Each row has a name. After each piece below comes the name of the row it's from, unless a question asks for something else. Each question is about the rows just above it.

[-1.04  0.87  1.13 -2.09 -1.61 -5.28 -5.81  0.36 -0.29  1.53  1.26 -2.10
  0.27  1.62  1.72 -2.88 -2.47 -3.67  1.99  0.27 -3.17  1.56  0.29 -0.66
 -1.89  0.35  1.56 -6.40 -6.20  3.06 -5.94 -0.72 -1.06  0.86 -3.11 -0.98
  2.90 -1.57 -3.04 -1.36  0.68  2.71] -> Z
[-1.53  0.68  0.31  0.42  0.33  0.12  0.61 -0.89 -0.43 -0.06 -0.49  1.07
 -0.69 -0.92 -0.68  0.24 -0.35  0.14 -0.23 -0.28  0.54 -0.81  0.61 -0.30
 -0.15  0.06 -0.77  0.76  1.28 -2.35  0.85 -0.37  0.04  1.96  1.38  0.74
 -0.99  0.79 -0.18 -0.09  0.28 -0.92] -> L
[-1.04  2.26  0.72  0.69  0.58  5.52  6.12  0.54  0.20 -1.96 -1.48  1.80
 -4.06 -3.04 -3.07  2.97  1.77  0.57 -0.84 -0.32  7.03 -1.02  0.49  2.56
  4.51 -0.70 -2.76  6.12  7.69 -5.06  9.00  0.52  3.37  1.68  6.76  1.23
 -5.65  3.53  6.49  4.96 -1.93 -4.54] -> P
Which row holds these entries in another order? [-1.36  0.68  2.71 -1.04  0.87  1.13 -2.09 -1.61 -5.28 -5.81  0.36 -0.29
  1.53  1.26 -2.10  0.27  1.62  1.72 -2.88 -2.47 -3.67  1.99  0.27 -3.17
  1.56  0.29 -0.66 -1.89  0.35  1.56 -6.40 -6.20  3.06 -5.94 -0.72 -1.06
  0.86 -3.11 -0.98  2.90 -1.57 -3.04] -> Z
Number of entries in [-1.04  2.26  0.72  0.69  0.58  5.52  6.12  0.54  0.20 -1.96 -1.48  1.80
 -4.06 -3.04 -3.07  2.97  1.77  0.57 -0.84 -0.32  7.03 -1.02  0.49  2.56
  4.51 -0.70 -2.76  6.12  7.69 -5.06  9.00  0.52  3.37  1.68  6.76]: -> 35

[ 3.92  8.41 -2.58  3.23 -4.36 -1.27 -6.15 -3.84] -> F
[-1.02 -6.38  3.58 -0.37  1.05  2.69  4.08 -3.58] -> Q
[ 3.40  7.15 -2.81  2.35 -4.53 -2.41 -7.28  4.02] -> C
[ 4.08  7.27 -2.48  2.71 -4.08 -2.08 -6.96  3.85] -> M
[-2.43 -7.46  2.02 -1.86  1.91  2.37  4.42 -3.41] -> K
[ 3.92  8.41 -2.58  3.23 -4.36 -1.27 -6.15  5.34] -> E
[ 6.64  7.29  1.84  5.07 -5.08 -1.28 -6.22  1.55] -> T
[-2.43 -7.46  2.02 -1.86  1.76 -1.02  3.33 -2.94] -> Y
[-0.95 -6.46 -3.93 -0.32  0.88  2.53  3.83 -3.84] -> V
How many entries does [-2.43 -7.46  2.02 -1.86  1.91] have? -> 5
Put [-6.15 -4.36 -3.84 -2.58 -1.27  3.23  3.92  8.41] back in order: which row is it? -> F

[ 6.25  4.62  2.45 -0.55 -3.04 -4.72 -6.59 -6.19 -4.06 -1.72 -1.09  2.63
  3.90  5.86  6.04  4.37  5.16  3.77  3.61  1.85 -1.04 -3.66 -4.86 -6.24
 -7.41 -6.58 -4.62 -1.62  3.09  5.68  7.76  8.52  6.46  4.91  0.60 -2.08
 -5.99 -8.64 -6.65 -5.64 -1.90 -1.18  1.55  3.53  3.26  1.53 -0.26 -4.16
 -4.69 -4.47 -3.28 -0.35  1.91  4.18  5.74] = D
[ 1.49  1.04  0.04  7.16 -2.22  2.78  6.85  2.98 -1.26  6.47 -4.04  3.61
  3.86 -6.96 -0.06 -3.25 -6.22  7.72  2.02 -3.68 -4.13  2.67 -2.17  5.26
 -3.60 -1.43 -5.36  0.71 -7.55 -1.19  6.11 -6.25  4.89 -0.09 -4.25 -7.00
 -0.32 -4.86 -3.04  4.30  3.08  3.35 -6.21  4.59  6.25 -0.37  0.18 -4.43
  6.01 -6.35 -7.24  3.67  4.61 -3.87  8.25] = U
[ 1.49 -1.19 -4.04 -6.22 -7.00 -6.25 -5.36 -3.87 -0.06  4.30  7.16  7.72
  8.25  6.25  3.08 -0.09 -4.43 -6.21 -7.55 -7.24 -4.86 -2.17  0.18  2.02
  3.35  0.71  0.04 -1.26 -3.68 -4.13 -3.25 -1.43  1.04  3.67  4.89  6.47
  5.26  2.67 -0.37 -2.22 -3.60 -6.96 -6.35 -4.25 -3.04 -0.32  2.78  3.61
  4.59  6.01  6.11  6.85  4.61  3.87  2.98] = R
[-6.04 -6.24 -4.52 -2.17  0.39  2.24  4.65  5.78  5.51  5.28  7.42  4.54
  3.47  0.83 -1.19 -0.98 -4.97 -5.80 -7.38 -6.58 -3.95 -0.48  2.46  5.86
  9.02  7.38  7.27  4.99 -0.34 -3.08 -5.71 -7.23 -6.83 -5.14 -1.80  0.14
  2.39  4.32  2.07  1.17 -1.96 -2.97 -3.35 -3.26 -2.56  0.14  2.23  5.33
  6.53  5.81  5.32  1.12 -1.40 -3.87 -5.41] = J
Which row holds these entries in another order? [-7.55 -7.24 -7.00 -6.96 -6.35 -6.25 -6.22 -6.21 -5.36 -4.86 -4.43 -4.25
 -4.13 -4.04 -3.87 -3.68 -3.60 -3.25 -3.04 -2.22 -2.17 -1.43 -1.26 -1.19
 -0.37 -0.32 -0.09 -0.06  0.04  0.18  0.71  1.04  1.49  2.02  2.67  2.78
  2.98  3.08  3.35  3.61  3.67  3.87  4.30  4.59  4.61  4.89  5.26  6.01
  6.11  6.25  6.47  6.85  7.16  7.72  8.25] -> R
J without one entry, shuffled: [ 3.47  0.83 -5.71  4.54 -5.80  9.02  2.39 -2.97 -7.38  7.27 -1.80 -3.08
  0.14  7.42  5.28 -4.97 -2.17 -3.87  1.17  5.51 -3.26 -7.23  1.12  2.46
 -5.14  5.86  2.07  2.23 -1.96 -0.34  5.78 -3.35 -6.24 -1.19  0.39 -4.52
  0.14 -3.95  4.99 -0.48  7.38 -6.58  5.32 -6.04 -5.41  6.53  4.32 -0.98
  2.24 -2.56 -6.83  5.81  4.65 -1.40]. Gone: -> [5.33]
Which entry of D is missing from [ 4.62 -4.69 -4.47 -4.16  3.09 -7.41  3.61 -3.04 -1.04  1.91  4.91 -0.35
  6.04 -3.66  3.53 -1.72  3.26 -1.18  7.76  5.86 -4.62  5.16 -0.26 -6.24
 -5.99  3.90 -4.72 -6.59  8.52 -1.09 -6.65  5.68  4.18 -8.64 -1.62  1.55
  6.46  2.45  5.74 -4.06 -2.08  4.37 -6.58  1.85 -5.64  0.60 -4.86 -6.19
  3.77  1.53  6.25 -0.55  2.63 -1.90]? -> [-3.28]
Which entry of D is missing from [ 6.04  5.16 -1.04  8.52 -1.62  6.46 -1.90 -1.18  7.76  1.53 -4.06  0.60
 -4.86 -6.59 -4.72  1.85 -0.35 -5.64 -6.65  3.61  3.90 -8.64 -3.28 -2.08
 -4.16  4.37  3.09  2.63  5.68  1.91 -5.99 -6.58 -7.41  4.62  6.25  4.91
  3.53 -3.66  3.77 -3.04 -6.19 -4.62 -0.55  1.55  3.26 -1.72 -6.24 -4.69
 -4.47 -0.26  2.45  5.74  5.86 -1.09]? -> [4.18]

